(in the rows, 128 means zero)
One turn sends every row of this set to another row. A few are shown first. Where does it send the rows asked after them?
Q920: [ 69 141 124 140  96 137 153 149 116 154 109 118 101 119 130 113 139 117
 136 148 147 117]
Q678: [ 74 165  98 125 117 121 137 141  97 125 140 135 134 122 118 129 107  96
 127 109 154 102]
Q536: [115 141 152 138 135 123 115 125 125 153 144 122 104 124 118  97 147 144
 158 179 137 130]
Q816: [111 135 144 151 143 122 131 127 132 122 180  96  97 179 129 158 133 103
 121 105 102 142]
Q531: [ 79 172 109 116 121 120 133 141  94 119 146 142 143 119 117 132 105  94
 133 116 143 106]
Q709: [122 165 119 127 162 111 111 114 115 119 172 132 143 119 100 121 120 121
 144 154 131 119]
Q700: [101 147 152 146 127 128 128 122 124 147 136 115  99 118 105  94 146 143
 164 171 128 137]
Q628: [107 122 109 148 123 140 130 160 128 105 142 104 100 170 135 150 171  88
 143 100 114 122]
Q904: [109 125 108 156 134 132 145 181 145 103 163 125 118 168 135 127 158 158
 158 112 109 127]
Q15: [ 73 137 137 147  96 128 140 146 102 154 123 122 102 126 139 107 137 124
 128 144 164 115]
Q146: [116 115 104 149 131 135 125 167 134 120 166 105 103 167 121 137 163  89
 135  98 107 109]
Q139: [112 122 109 144 130 136 136 174 133 106 154 104  85 167 128 141 171  97
 140 120 102 114]
Q967: [ 82 162 104 134 124 117 137 138  90 121 150 131 140 119 125 131 111 100
 115 120 156 102]
Q154: [ 74 171  99 124 120 123 131 138 102 131 148 134 130 116 118 139 105  92
 124 112 143 109]
Q544: [ 98 111 115 152 132 126 138 179 147 109 146 134 111 171 145 130 163 143
 163 113 109 136]
Q53: [119 152 134 146 143 135 140 136 125 130 171 101 107 182 122 171 139  98
 130  92 111 146]
Q201: [108 149 140 149 129 126 143 152 141 122 179 122 125 191 134 155 124 156
 145 102 116 150]
Q331: [ 60 152 138 137  99 131 154 150 106 146 118 126  98 114 135 114 136 118
 132 139 150 116]
Q271: [119 168 116 127 159 112 112 115 116 114 163 131 138 123  90 117 107 115
 152 139 126 123]
Q912: [120 168 124 127 146 115 108 113 113 121 164 129 143 122  90 112 117 119
 166 149 122 125]
Q191: [109 115 107 140 127 139 152 180 147 119 157 130 128 173 147 128 166 142
 154 109 124 119]
Q409: [106 134 146 142 141 127 158 140 143 123 172 121 121 183 154 150 136 157
 140 115 115 151]
Q655: [110 148 149 138 139 120 124 118 133 145 136 119 100 124 110  97 137 142
 165 177 127 138]
Q78: [115 168 122 119 154 113 106 110 115 117 167 138 133 123  93 116 103 125
 156 137 122 132]
Q523: [109 147 142 136 125 133 133 143 128 125 170 100  94 189 128 172 138  95
 127 109 110 135]
Q327: [113 138 148 137 130 127 130 122 129 139 128 122 104 126 107  92 139 149
 166 173 128 143]
Q109: [109 138 139 152 150 120 145 154 144 134 173 132 118 178 133 151 132 154
 150 107 107 159]
Q771: [ 67 143 133 139  96 132 149 147 114 156 114 124  95 126 139 108 134 124
 141 147 157 118]

Q78 turns into Q154
Q531 turns into Q331
Q771 turns into Q655
Now find these:
Q109 turns into Q53
Q15 turns into Q536
Q201 turns into Q523
Q816 turns into Q146

